Here is a table of points, one per row:
tensor([ 83,   7,  42, -37,   6,  34, -35,  21,  -1,  53, -18, -52,   9,
         32,  21,  -2, -27,  17, -35, -10,  40,   3, -30, -11])
tensor([  3,  67,  -8,  33,  10,  22,  10, -41,  63, -19,  79, -10,  12,
         15,  -9,  -4, -37, -28, -38, -16,  14,  59, -10, -44])
tensor([-12,  27, -36,   7, -15,  76,  -8,  46,  83, -19, -59,  67,  -7,
         -4, -23,  37, -31, -51,  14, -40,  56, -47, -35,  19])
tensor([-29,  -8,  50,  19,  65, -35,  -8,  25, -33, -12, -20,  17,  14,
        -14,  42,  -7,  15, -15,  -3, -59, -32,  17,  16,  14])
tensor([-77,  98, -34, -37,  -9,  49, -36, -29, -28,   0, -32, -53,  12,
        -34, -26,  13,  -4,  -4,   5,  -5, -36,   0,   1,  69])
tensor([ 14,  37, -16,  44, -26,  15, -12, -39,  15,  39,  -8,  44,  22,
         40,  56, -44,  35, -47, -13, -24,  34,  31,  -2, -25])
tensor([ 28, -38, -35, -63, -17, -28,  49, -11, -17, -29, -13, -18,  -7,
        -10,  47,  32, -26, -12,  -6, -13,  16, -75,  40, -48])
tensor([-30,  85, -25, -40, -10, -30, -18,  36,  25,   0,  19,  -5, -51,
         30,  -3,  32, -22,   7, -29,  13,  42,  35, -10, -12])
tensor([ 19, -22,   2,  14, -19, -61, -15,  14, -11, -12,  -1,  56, -30,
         -3, -39, -48, -70, -27,  13,  21, -30,  57, -34, -23])
tensor([-32, -37, -36,  25, -20,  -8,   7,  61, -19,  15,  30,  15,  -3,
         26,   5,  33,  60,  -6,  21, -63,  12,  39,   6,   2])
tensor([ 11,  -5,  21,  50,   1,   4,   8,  23, -11,  24,  13, -19,  32,
         28,   3, -13,   6, -16, -11,  39, -34,  29,  34,  23])
tensor([ 66, -10,  36, -23, -64,  26, -18,  41,  37, -17,  21, -14,  66,
          1,  56,  17,  -2, -46, -25,   7, -37,  -4, -14,   7])
tensor([-11,   3,  30,  29, -23,   4, -53,  -3,  12,  -9,  -6, -31, -10,
         -5,   5, -14, -73,   6,  36,  11, -85, -26, -22, -74])
tensor([  2,  17,  46,  -7, -11,  27,   4,   6,  35,   4,   0,   5,   4,
         33,  54, -46,  28, -35, -31,  -5,   8,  24,  19, -12])
tensor([ 51,  22, -30,  42,  63, -10, -22, -11,  41,  15, -72,  15,  22,
         37,  30,   6,  31, -44,  16, -18, -41,   0, -14,  29])
tensor([ 11, -37,   1,  53,  32,  16,  15, -52,  -3,   3,  22,  18, -29,
         14,  13,  41, -11,  -2,  -9,  21,  25,  44, -36,  47])
tensor([ 14,  -6, -20,  -4,  22,  -1,   4, -42,  39,  -2,  15,  15, -33,
        -53, -35, -14,  28,  -6,  14,  53,  51, -25,  19, -54])
tensor([ -2,  -2, -60, -32, -12,  16,  10, -29, -11, -32,   5, -39,   6,
        -64,   8,  -3,  53, -31,  -2,  50, -55,  -8, -62,  -9])
tensor([-21,  74, -21,  -4,  15,  -1,  21,   2, -33, -33,  70,  20, -15,
         22, -45, -52,  -2, -52, -13, -41, -19, -70,  42,  37])
tensor([ -1,  24,  -1, -35,  21, -68, -28,   2,  54,  30, -15,  80,  28,
         26,  10,  26, -13,  26, -38,  12, -21, -12,  26,  10])
tensor([-16,  19,  21, -18,  12,   7, -18,  -4,  17,  -2,  -9, -50, -38,
         42, -46, -38, -37,   2, -75, -16, -42, -30,  91,  30])
tensor([-32, -10,  23,  61, -14, -18, -21, -18, -40, -27, -14,  10, -54,
          2,  64, -42, -32,  50, -31, -24,  -7, -14, -25, -46])
tensor([  0, -65, -13,   2,   6,  13, -46,   3,  43,   8,  -5, -74,   7,
         29, -22, -27,  15, -35, -33,   2,  44, -17,  -9,  41])
tensor([-60, -59, -20,  38, -22,   2,  10,  20, -17,   2,  42,  40,  50,
        -35, -28, -12, -49,   7, -67, -64,  -7,   0, -11, -71])
tensor([  3,  36, -41, -28, -32, -33, -36, -15,  -3,  13,   8,  -4,  21,
         47, -57, -44,  32,  28, -10,   2,  18,  -2,  33,  42])
tensor([ 10, -14,  27, -17, -21,   3,  43, -40, -13, -16, -42,  13,   4,
        -18, -34,  20,  31, -11, -49,  40,  -7,  18,  -8,  -2])
tensor([-22,   2,  21, -16,  34,   8,  49, -29, -12, -38, -21, -61,  47,
         14,  17,  50, -58,  14,  42,  30,   7,  42,  23,  -7])
tensor([ 59,  25,   8,  -7,  61, -34,  32, -11, -11,  17,  35,  -4,  17,
        -17,  34,  26, -37, -36,  12, -41,  22,  -7, -38,  36])
tensor([ 25, -52,  10,  -7,  21,  21,   7, -38, -23, -35, -16,  25, -14,
         37, -18,  -8,  50,  19, -22,  43,  20, -44, -29,  -8])
tensor([  1,  20,  -4,  -6,  53, -28, -14,  77, -50, -32, -11,  -5, -18,
        -19, -16, -45,   5,  34, -11, -47, -16,   7, -31, -22])
tensor([-14,  26,  18,  12,  18,  51,   4,  45,  -8,  66,   6, -31, -50,
         -1,  13,   9,  31,  18,  -5,  -1, -15,  -1,  32, -57])
tensor([116, -11,  -2, -12,   6,   5, -27, -52, -37,  10, -12,   7,  -5,
        -44, -26,  78,  39, -42, -14, -57,   7,   4,  48, -29])
tensor([-24,   7,  36,  60,   1,  17,  41, -28,  39,  -4, -17, -26,  11,
        -33,   4,   7,  28,  29,  -9,  -9,   6,  15,  53, -29])
tensor([  3,  18,  25,  -2,  -9,  40, -25,  59, -17,  -9,  48, -37, -11,
        -17,  32, -21,  47,  15,  -5,  42,  14,  12,  24, -32])
tensor([-29, -19, -30,  12,  40, -27,  31,  21, -23,  24,   0,  -6, -16,
        -14,  52, -29, -45,  -6,  34,  59,  62,  13,  62,  28])
tensor([ 31, -31, -57, -17, -22, -44,  67,   0, -37, -41, -66, -47, -43,
         20,  31,  37, -37, -62, -29,  22,   5, -38,  11, -25])
tensor([ 21, -24, -60, -27,  -1, -45,  53, -22,  18,  44,  -2, -51,  17,
        -31, -48,  -9,  19, -44, -30,  13, -71, -19, -38, -17])
tensor([-34,  38, -35, -49, -22, -29, -25, -40,  56, -23,  11,  64, -26,
         29,  22,  22,  43,  44,  -6, -19, -36,  -7,  41,  -4])
tensor([ -2,  26,  18, -13,  27,   4,  51,  23, -13, -36,  11,  -2,  -6,
        -22,  22,  -5,  43, -22, -21,   6,  24, -27, -68,   2])
tensor([ 22,  -2,  16,  21,  36, -13,   8,  59,  42, -10,  18,  -5, -38,
        -31,  -3,  41,  23, -14,  55,   0, -14,  18,  34,   7])
tensor([-25, -47,  25, -56, -38,  28,  53, -10,  28,  -9, -72,   7,   8,
        -53, -22, -37,  38,   0, -33,  16,  32,   5,  17,  20])
tensor([-16,  21, -22,  18,  13, -32,  11, -12,  14,  10, -44, -38, -19,
        -53, -17,  -5,  31, -13, -51,  33,  -4, -20, -67,  33])
tensor([-11,   4,  11,  38, -22,  15,  -8,  48, -19,   7,  -5,  31,  25,
        -17, -36,  36, -54,  11,   4, -13,   1,  -4,   0, -26])
tensor([ 54, -13, -30, -33,  -2,  11, -16, -39,  22,  42,  36,  -6,   2,
        -53,  78,  12, -26,  59, -19, -25, -16, -20, -26,   4])
tensor([-28, -67, -10, -11,  56,  70,   1,  27, -25,  62,  41,  36,  -8,
         18, -29,  40,  10,  18,  11,  38, -53,  10,  16,   5])
tensor([  4,  21,  23, -62,  43,  36, -31, -14, -32, -21,  29,  66,   8,
         68, -19,  -6, -22,  -4, -52,  22,   7,  13,  -9,   2])
tensor([-29, -17,  59,  16, -49, -48, -79, -16, -22,  41,  -8, -25,   6,
          6, -24,   2,  -1, -39,  73, -25,  27, -50,  -5, -32])
tensor([ 40,  -6,  -1,   5,  -2,  25,  41,   3,  37,  -8,  31,  15,  25,
        -27, -39, -53,  -5,  46,  30,  25,  26,  41,  46,   2])
tensor([ 40, -11, -63,  20, -38, -13,  -2,  44, -67, -17, -14,  14, -11,
         16, -35, -24,  -6,  64, -31, -42, -17,  69,  11, -11])
tensor([ -3,  -5,   9,  34, -24, -24,  52,  10,  31,  17,  18, -16, -13,
         77, -33,  33,  25,  50,  53,   9, -26, -45, -38,  -2])
tensor([ -9, -15, -28,  21, -12, -54, -16,  56,   9,  28,  37, -13,  12,
        -26,   5,  -9,  33,  24,  12,  53,  29,  -2,  40,  28])
tensor([-21,  31,  46,  46, -11, -21,  61,  -8, -43,  49,  -7,  10,  74,
        -29,  13,  -6,   2,   2,   1,  10, -14, -31,  -4,  36])
tensor([ 20, -23,  19, -28, -48, -17, -30,   5, -28,   4, -21,  45, -48,
        -35, -28, -77, -40, -18,  85,  -9, -22,  24, -40,  -6])
tensor([ -2, -12, -44,  48,   3, -29, -73,  22, -16, -82,  -6, -28,  71,
          6, -22,  30,  -3,  58,   9,   0,  42,  17,  -3, -10])
tensor([-51,  12, -86, -35,  -6,  30, -15, -15, -43,  36, -12,  26,  23,
         58,  50,  -8, -15, -48,  24,  33,  14,  35,  44, -29])
tensor([-13, -15,   6, -61, -29, -31,   8,  14,  36,  30,  25,  20,  42,
          1,  53,  34,  20,  30,  -1,  -9,  18,  23, -43,  38])
tensor([  2,  25,  32,   3,   9,   4,  23, -19, -43,  88, -28,  18, -28,
        -18, -33,  44,  -8,  34, -15,  18,  58,   0, -25,   1])
tensor([-19, -38,   5,   0,   2,  31, -63, -10,  21, -22,  19,  16, -12,
        -34, -29,  10, -25, -23, -25,  67,   1, -36,  13,  72])
tensor([ 29,   3,   9,   5,  11,  49,  28,  16,   3, -16, -36,   7,   1,
          1, -12,  21,  -8,  59,  68, -12, -19,  30,  13,  19])
tensor([ 44,  21,  26,  31, -38,  30,  39, -40, -50, -23,  -7,  11,  24,
         25,   0,   7,   7,  28,  52,  32,   1, -52,  -8, -16])
tensor([ -9,  12,  -9,  -4,  90,  21,  -4,   8,   7, -16,  13,   3,  44,
          9,   9, -23,  36,   3,  39,  36,  18, -33, -25, -31])
tensor([-68, -49,  34, -21, -28, -41, -35,  -4,  -5, -44, -34,  -5, -53,
          1, -18,  -2,   5, -20,  17, -19, -26,  86, -46, -27])
tensor([ 13,  17,  32,  37, -10,  -2,  26,  48,  15, -22, -30,  31,   2,
          0,  20,   3,  -5,  39,  25,  40, -16,   1,  23,  15])
tensor([-14,  25, -18, -10, -57,  52,  -1, -20, -21, -33,  45,  17, -56,
         -5,   9, -19, -30, -27,   0, -19,  -5,  -3,  23,  96])
tensor([-16, -39, -42,  37,  -8,  47, -25, -45,  60,  16,  -4, -41, -49,
          5,  33, -26,  -5,  29, -17, -39,  -4, -41, -21,  60])
tensor([-15,  -7,  76,   8,  -2, -53, -71, -47, -28, -28,  14,   7,   7,
        -39,  11,  39,  13,  -6,  45, -32,   4,  -4,  17,   2])
tensor([-36, -28,  18, -45,  53,  -3,  -2, -20,   3,  -2, -21, -29,  44,
         -4, -21, -69, -38,  14,  71, -91,   3,   3, -19, -25])
tensor([ -7, -25,  53, -20, -35, -29,  70, -13,   8,   0,  48, -46, -16,
         48, -26,  47,  19,   7,  35, -11,  22,  -9, -12,  -1])
There is one direction along which these points spread out most. Take the direction at right angles to it along which they spread out most. Go by this last direction. How far along it is each point below, from 0 to 99? The average is 50, and the first point in the table lies past the average. One standard deviation of the points above along it is 16.
tensor([-29,  -8,  50,  19,  65, -35,  -8,  25, -33, -12, -20,  17,  14,
        -14,  42,  -7,  15, -15,  -3, -59, -32,  17,  16,  14]) 52
tensor([-28, -67, -10, -11,  56,  70,   1,  27, -25,  62,  41,  36,  -8,
         18, -29,  40,  10,  18,  11,  38, -53,  10,  16,   5]) 47
tensor([ -3,  -5,   9,  34, -24, -24,  52,  10,  31,  17,  18, -16, -13,
         77, -33,  33,  25,  50,  53,   9, -26, -45, -38,  -2]) 67
tensor([ 31, -31, -57, -17, -22, -44,  67,   0, -37, -41, -66, -47, -43,
         20,  31,  37, -37, -62, -29,  22,   5, -38,  11, -25]) 75
tensor([-60, -59, -20,  38, -22,   2,  10,  20, -17,   2,  42,  40,  50,
        -35, -28, -12, -49,   7, -67, -64,  -7,   0, -11, -71]) 45
tensor([-77,  98, -34, -37,  -9,  49, -36, -29, -28,   0, -32, -53,  12,
        -34, -26,  13,  -4,  -4,   5,  -5, -36,   0,   1,  69]) 19
tensor([  2,  17,  46,  -7, -11,  27,   4,   6,  35,   4,   0,   5,   4,
         33,  54, -46,  28, -35, -31,  -5,   8,  24,  19, -12]) 38
tensor([ 25, -52,  10,  -7,  21,  21,   7, -38, -23, -35, -16,  25, -14,
         37, -18,  -8,  50,  19, -22,  43,  20, -44, -29,  -8]) 65
tensor([ 14,  37, -16,  44, -26,  15, -12, -39,  15,  39,  -8,  44,  22,
         40,  56, -44,  35, -47, -13, -24,  34,  31,  -2, -25]) 35
tensor([-32, -37, -36,  25, -20,  -8,   7,  61, -19,  15,  30,  15,  -3,
         26,   5,  33,  60,  -6,  21, -63,  12,  39,   6,   2]) 46
tensor([ 66, -10,  36, -23, -64,  26, -18,  41,  37, -17,  21, -14,  66,
          1,  56,  17,  -2, -46, -25,   7, -37,  -4, -14,   7]) 58
tensor([-13, -15,   6, -61, -29, -31,   8,  14,  36,  30,  25,  20,  42,
          1,  53,  34,  20,  30,  -1,  -9,  18,  23, -43,  38]) 54
tensor([116, -11,  -2, -12,   6,   5, -27, -52, -37,  10, -12,   7,  -5,
        -44, -26,  78,  39, -42, -14, -57,   7,   4,  48, -29]) 72
tensor([ 11,  -5,  21,  50,   1,   4,   8,  23, -11,  24,  13, -19,  32,
         28,   3, -13,   6, -16, -11,  39, -34,  29,  34,  23]) 49
